Some points, each followed by its number:
[-60  94 -59  25 -17  61  25  63 -32 -29 -31  25  -8  22 -38  38  16  27  76  53 -33   6  18 -29] 0
[-50 -14 -28  35  47  12  18 -10  57   0  11  15  23  -7  10  47 -32   9 -38 -22  30 -22  -4  24] 1
[ 97 -62  -6   2 -49 -28  70 -13   1  26  46   4 -18  -3  -6  23  57 -63 -26 -35  48 -81  33  80] 2
[-75  26 -30 -35  51  30  -6  31  10  -9  25 -16  32   9  11  15  -8  62  -7  61  -2   1   9   0] 3
[-50  48   3  10  36 -20  23 -31 -44 -12 -53 -11  -2   2   0  -6  65  -4  57 -29 -55  40 -34 -27] 4
[ 28 -31  -4  24   4 -28  62  64  60   9  70  14 -45 -31  -9  33  -8  11  10 -13 -50 -60  49  10] 5
[ 70 -38  57 -33   9 -15 -29  31  59  40  22   3  66  34 -95 -19 -74 -52 -63 -31  86  -4  12  62] 6
[  8  65  19  29  -2 -17 -24 -16   6  22  35  -5   4   2 -12   8 -30  17   9  -1   8 -44  43 -11] 7
[-29   7 -25  65  41 -49  32 -49 -20  -2 -73  17 -55  31  -6  73 -36 -22 -14 -11 -41   8  21   9] 8
[ 68  29   2 -39 -28   6  14 -14 -75 -48   2   9 -43 -15 -57 -13   1  17  30  41 -15  44   2  10] 9
[-24 -12 -42  26   9 -21 -23  15   3 -48 -21   3  -8  -2  67  52   5  -2  19 -12   0 -56 -76   6] 10
[  8  -5  -7  19  -7 -21  67   3  11   4  16  24 -21   2  13 -31  34  39  50  38   0 -25  83  56] 11
[ -5  -4 -10  42 -35  -4  -5 -36 -53  -8  17  49  14 -27   7  28 -47 -27  50 -31  36 -35 -34  -7] 12
[-16 -38  -6 -15  54   0  17  26 -33  14 -66  12   7   4  -2  -6  15   3 -50  -7 -14  26 -26  36] 13
[-81  10 -30 -23  61  26  -9  16  34 -11  -3 -16  36  -3  21  20 -11  58   3  63 -27 -19 -13   6] 14
[-53  19 -29 -32  15 -40 -12   8  11  -1 -15  -7 -52 -12  23  47 -37  -5  10   0 -35  48  22 -73] 15
[ 39 -13 -39 -41  14  50  13  47 -25  17 -23  -3  -1  -9 -42 -34  33 -16  54 -10 -15  50   3 -22] 16
[-58  55 -36 -30  -1  11  12  34 -12 -22 -23   6 -10  28  19   4  20  18 -14  35  -5  27 -22 -46] 17
[ 53 -28  39  27  22 -26  -3 -46 -20 -27  23  34  23   9  27   3 -11   3 -39 -59  10  33 -20  65] 18
[-68 -25 -38  54  32  12  -8  17  17  -2  -1 -46  69   6  -7  10 -17  10  -2  27 -21 -11 -43   7] 19
[-11  -6   5  64  38 -29  27 -30  20  -1  25 -11 -25  27  27  31 -30  49 -38  25 -20 -49  66  45] 20
[ 43   5  17 -77 -90  36 -29  44  27   5  22 -14 -49 -22 -18 -35  28  -7  -4  49   8  -2 -29 -36] 21
[ -4 -25  25 -40 -24   8   8 -19  11 -10  23 -31  13  33  39 -24  88 -26   6  -6  -5  -3   7  12] 22
[-40  21  -7 -35  -1 -27   3  -9  27  10   9   4 -65  11   4  29 -58  -6  12   1 -41  78  50 -71] 23
[-11 -13  -8   6 -32   1 -43 -56  42   8  -4  46  18 -22 -20  -8  15 -26  50  47 -31 -53   0 -34] 24
[ -3  25 -30   1 -28 -52 -15  12  67  27  -8  -8 -28  26 -15 -11 -14 -31  70  20 -30  24   7 -42] 25
[ 15 -25  26 -41 -32  -5 -36 -57 -29  22  16 -26 -27  -6  51  -8  10 -26  21 -16  10   1 -42  25] 26
[  9 -17  18 -51 -34 -16 -48 -58 -13  37  15 -31 -15  19  63 -10  11 -51  21   0  10  -6 -57  39] 27
[ 46 -52   1 -23  -6 -14 -11  -5   0 -15 -17   4   5   1   1 -43  12  -8 -31  17  19 -20 -43  15] 28
[ 17  -5  -2 -57  20  -9 -11 -38 -52  28  -7  48 -40   8   4  20  -7 -15  21 -21  28  23 -25 -21] 29
[ -9   3  -9  31 -41 -11 -15  -6 -40  -7  23  50  15 -24  -6  50 -54 -27  41 -39  24 -36 -29  -5] 30
[ 26  19   7  37  -2 -34  64  -1  17  -2  27  10  -9  19  -6 -43  23  26  42  21 -36 -24 100  51] 31
[ 16  -1   1 -77 -85  44 -16  42  17   9  12 -28 -46 -22 -39   9  13 -31 -21  52 -21  -3 -45 -42] 32
[-50 -19 -44  49  21  21  22  -3  66  -9  31  -1  43 -28  40  48 -27  19 -65 -20  32   4  -2  16] 33
Which three points above are nearest to each new point? Their numbers follow each, smallest number first.
[ 32  -9 -38 -32   9  29  -8  53 -12  35 -29  -3  -5  -8 -29 -36  25  -4  29  -2 -15  51  14 -36] 13 16 17
[-35  65  14  31  -2   1 -24 -30  26  -5  34   0  45  23  26 -24 -13  20  41 -43   1  37  63 -26] 7 23 25
[-16   1 -10   4  35  -6  37  36 -27  16 -47  16  -7  -3  17 -26  19  14 -25 -18   0  22 -45  24] 13 17 28
[ 12 -44  37 -40 -16  20  12 -14  18  -9  34 -17  16  23  35 -38  74 -13  26  -7   5 -15 -15  30] 22 26 28
[ 63 -64   9   6 -33 -17  13 -43 -11   1  35 -13 -49 -24 -12   9 -20 -18  37   0   0   0  43  14] 9 26 28
[ 64  -4  35  38 -62 -66   7   5 -67  10  62 -35  66  -9 -44   6  19 -47  11 -52  34 -49  23  65] 2 7 30
[-59  70 -62  -8 -14  72   5  59 -27 -15 -20  25 -38  19 -34  49  -5  22  55  69 -33   3   8 -50] 0 3 17
[-67 -22 -52  70  31 -12 -23  23  26  -6 -21 -44  53 -15  26  -1 -27  19 -13  15  -5  -9 -29 -10] 1 14 19
[ -9 -13 -14  53 -40  -8 -17  -6  31 -25  22 -67  39  -1  41  37   6 -37  -9 -18  20 -82 -49  31] 1 10 19
[-36  18  28  35  34  40 -29  34   7  45   5  26  23  -9  -8  -3  -5  26  -6 -30 -15 -36  18 -42] 1 7 19
[105 -85   7  12 -41  -3  62  -7  22  16  42   7 -17 -32 -19  14  29 -53 -13 -34  45 -68  37  74] 2 5 28
[ 17  27   2  25  53 -50 -25 -73  57  25  28   3 -14  36  38   5 -34   6 -28  -1 -49  16  24  28] 7 18 20
[ 21  14   6 -18  24   3  17  -4 -72  -9 -14   1 -47  15  -7 -15 -15  20  -1 -15  30  25  38 -55] 9 17 29
[ 34 -35  30  22  21 -27  18 -19 -34  -6  21  33  16  -5  18   1 -20  -4 -24 -61  -2  25   2  40] 13 18 28
[ 17 -21  36 -57 -24 -15 -33 -53 -36  19   9 -31 -28 -30  49   7   4 -28   5 -32   3  -6 -48  12] 26 27 29
[-18 -35 -33 -11  50   8  39  31 -16  33 -55  22  19  -2 -22 -16  11 -14 -45 -22 -20  43 -14  14] 13 16 28
[ 70 -55  24  35  -4  11   1 -28 -78  38 -59  83  25 -49 -50 -67  58  13  23   2  11 -43   7  50] 11 13 28
[-25  -8 -25  14  55   5  25  34 -13  27 -74  -9  11   1  -1   3   9   5 -43 -13 -16  36 -20  27] 13 17 19
[ -7 -16  -7  46  50  -6  33 -37  24   5 -18   3 -24  14  24  24 -27  19 -66  21   5 -38  63  33] 1 8 20
[-23  -9 -21  55  43 -25  35 -48 -14  -1 -63  33 -50   7   8  49 -33 -11  -7  16 -23 -16  15  15] 1 8 20
[-50  28  -7 -75  -3   6  -3  29 -25  -4   3  27 -50  16  33  -4  10  41  19  20  -5  50   5 -38] 15 17 23
[  0   5 -20  -1  -8  -8 -24   1 -12 -28  30 -10  -9  21  17  16 -16  28  75  34  20 -44  18  20] 7 11 30
[ 28 -10  -5  -2   1 -22  55  54  78   3  48   7 -44 -28  -5  -3   6  28 -13   3 -38 -25  33   6] 5 11 31
[ 22  -6 -22 -19  -1 -59  -7  26 -35   4  -2   7 -16  20  13  18 -19 -45 -30 -54   2 -14   8 -35] 28 29 30
[ 32 -16 -39 -32  -3  61  11  39 -18  32  -3  -2   0 -17 -48 -24  21 -26  44 -14 -15  58  -3 -33] 9 16 29
[-65  83 -57  20 -28  50  12  50 -30  -8 -21  23  -6   4 -30   3   1  25  59  70 -32  -1  -5 -46] 0 3 17
[-54  77 -52  31 -29  57   3  46 -45  -6 -36  17  11   7 -48  21  25  12  54  57 -26   4  -2 -43] 0 3 17
[-52  72 -64   6 -14  70   0  52 -52 -11 -30   3 -12  15 -48  36 -10  18  57  76 -22 -15 -18 -56] 0 3 17
[ -8  -3 -42  57  44 -22  40 -34  -9  -7 -61  26 -55  20  27  49 -21  -6  -3  14 -26 -30  30  24] 1 8 20
[-63 -29 -41  64  41  -6   6  27  21 -17  -1 -27  72   2  12 -12  -1  22 -17  21  -3 -11 -41   7] 1 14 19
[ 52  19  24 -45  19  17  21   6 -64   3 -17  14 -52  14 -20 -21   9  -6   0 -30  37  12  62 -59] 9 16 29
[-61  90 -67   9 -23  39   6  47 -41 -11 -26  25  11  31 -62  43  19   0  57  60 -36   8   3 -44] 0 3 17
[ -8 -15   0  60 -25 -22 -15  -8  31 -25  23 -74  32   4  39  37  17 -29 -14 -31  16 -77 -48   2] 1 10 19
[-22  52  26   5   4   7 -60  -8  22 -16   6 -10 -12  42   0  -3 -10  31  39  47 -48  24 -78  -4] 14 17 25
[-65 -19 -31  56  43  -1  -4  36  19  12  -5 -51  65   3  10 -10 -19  33  -3  19  11  -9 -49  19] 1 14 19
[ 19 -20   7  -9  34   9  46  31  47  10  33 -12  10  32 -13  25  17   3 -52 -39  18  28  52  22] 1 13 33
[ 17 -20   3 -14 -34  -4 -13 -12  17 -32   3   4  18  -3   3 -23  23   0 -13  37  26 -41 -35  21] 22 26 28
[-24  14 -45   1  -3  44   3  -2  52  20 -60  16   8  33  -1  14  19 -52  -4  -2  -7  22 -11 -20] 13 17 25
[-39  43 -29  17 -33  35 -19 -21  93 -76 -27  29  17   5  25 -29  23  34   4  53  37  -2 -70 -23] 14 17 24
[ 82 -57  15  43  -4  14 -21 -23 -58  26 -21  68  56 -49 -56 -43  52   7  21  -9  17 -49   4  43] 12 18 28
[  3 -18  19  -8  43  33  24  40  63   8  27 -31  24  33 -28  32   1  -3 -54 -33   3  31  22   9] 1 13 33
[ 27 -11  36  21  28 -17  -6 -36 -17   5  23  27  11  18  28   4  -9  15 -36 -55   7  14 -19  59] 18 26 28
[-55  31  35 -32  10 -26 -97 -35   3  17 -48  19   5  32  -7  -6 -39  11  31  25   9  51 -50 -29] 15 17 29
[-43  46 -40  14 -23  23 -28  26  19 -39 -17  39   2   9  50  13  -7  16  50 -13  -2  14  -6 -13] 10 17 30
[-121  106    7  -54   19   47  -26   12  -68   -3    0   73  -35   88   33   26  -26   63   30   36  -33   67   -9  -40] 0 3 17
[ -1  25  23 -20  -8  -8 -38  32  -8  32  23 -10  30  21 -33 -29  12 -19   2  -2   2 -24  13 -27] 7 22 28
[-11 -12 -30  68  35 -30  52 -45 -36  -1 -46  26 -39  17   8  49 -30  -2  -5   7 -32 -20  34  23] 1 8 20
[-13  31 -37  26 -25  20 -26  -8  56   2 -24  39  20  12 -36 -18 -20 -10 -16  61  16 -36 -11 -33] 7 17 24
[-21  28 -29  -7 -62  31 -23  -9  14  16 -10  30  13  -4  31 -19  55 -20   2  36   4 -55   4  -3] 17 22 24
[-13  -5  -3  -3  12  10 -28  38  28  -4 -14  -3   7  11  32  -9  -3 -42  29 -42  -9  15 -55 -18] 10 25 28
[ 41  30   9   3 -42 -49   8 -45  74 -10 -43  12 -12  14 -36   3   5 -54 -58  23 -10   2 -21   6] 24 25 28
[ 70 -11  26 -14  -6  13  -6 -14  24 -10  27 -23 -18  10 -13 -22  10  45 -40  34   2  30  51  45] 11 28 31
[-63 -27 -31  63  39  -3 -10  13  10 -13  -4 -43  69  -3  17   3  -5  26 -12  18   1  -3 -33  12] 1 14 19
[ 32 -17  53  22  17 -10 -13 -55 -21   7  37  61   9  16  47  -5 -20  12 -23 -62  12  21 -10  57] 18 26 29
[ 35 -49   8  47   0  26   2 -31 -40  52  -8  62  53 -49 -18 -62  51  -9   7 -14  11 -39   6  38] 12 24 28
[ 13 -10   6  -3  28  26  45  42  30  25  25 -22  13  16   1  10   3 -16 -39 -67  18  24  73   9] 1 22 33
[-14  20 -10  46  10  15  13  39   4 -12  13 -16  22 -31   9 -45 -24  29   3 -19 -28  23  58 -37] 7 17 31
[ 17 -17 -40  29  75  36   1  36 -23 -10 -45  85  16  -2  48  10  12  28 -52 -65  47  18 -50  28] 1 13 18
[ 18  13  25  26 -39 -43 -18  -2  41  -3 -17 -55   6 -22 -19 -25  21 -16 -38  24  32 -61 -35  -7] 7 24 28
[  2   3   7  -4   9 -16 -37  11  19  13 -38 -35  13   0 -76  15 -37 -64 -21   8 -55  10 -32 -27] 19 25 28
[ 39  31  13 -33  25  -1  -5   0 -90  18 -19  12 -39  11 -24 -12   5   4   6 -11  18  17  23 -52] 9 16 29
[ 10 -29   1 -44  17  41   0 -25  -6  14 -10  41 -51  15  41 -33  35  11  35  -3  20  63 -47 -38] 16 26 29
[ 48 -16  34 -26 -19 -15  31  -7   2  15 -17 -39  -7  -5 -26 -55   6 -57 -36 -16  17 -11 -17  30] 22 26 28
[ -1 -10 -10  64 -22  -4 -28 -10  30 -23  15 -69  37  -8  28  37  -1 -37   1 -19  25 -85 -57  36] 1 10 19
[ 85 -51   8  20 -60  15  20   6 -21 -45  12 -31   4 -34 -57 -12  12 -22 -42  22   6 -27  10  -4] 9 21 28
[ 40  13  10  22 -50 -20  -1   1  53   8 -14 -31  -9 -21 -23 -19  19 -35 -26   6   7 -43 -31  -3] 7 21 28
[-64  10 -31 -35 -21 -53 -25  42 -36  -8  24  10  -8  -1  60  44 -15   3  54  -7  22 -42 -44   2] 10 12 30
[ 16 -13  52 -14 -28 -22 -11 -29  -3  -8   7 -54  30  26 -48 -17  55 -13   8   5 -33  34  -1   2] 22 26 28
[ 38  10   2 -40  34  10  12 -18 -71 -10  -1  16 -38  33 -28  -7 -13   0  13  -1  23  11  39 -51] 9 16 29
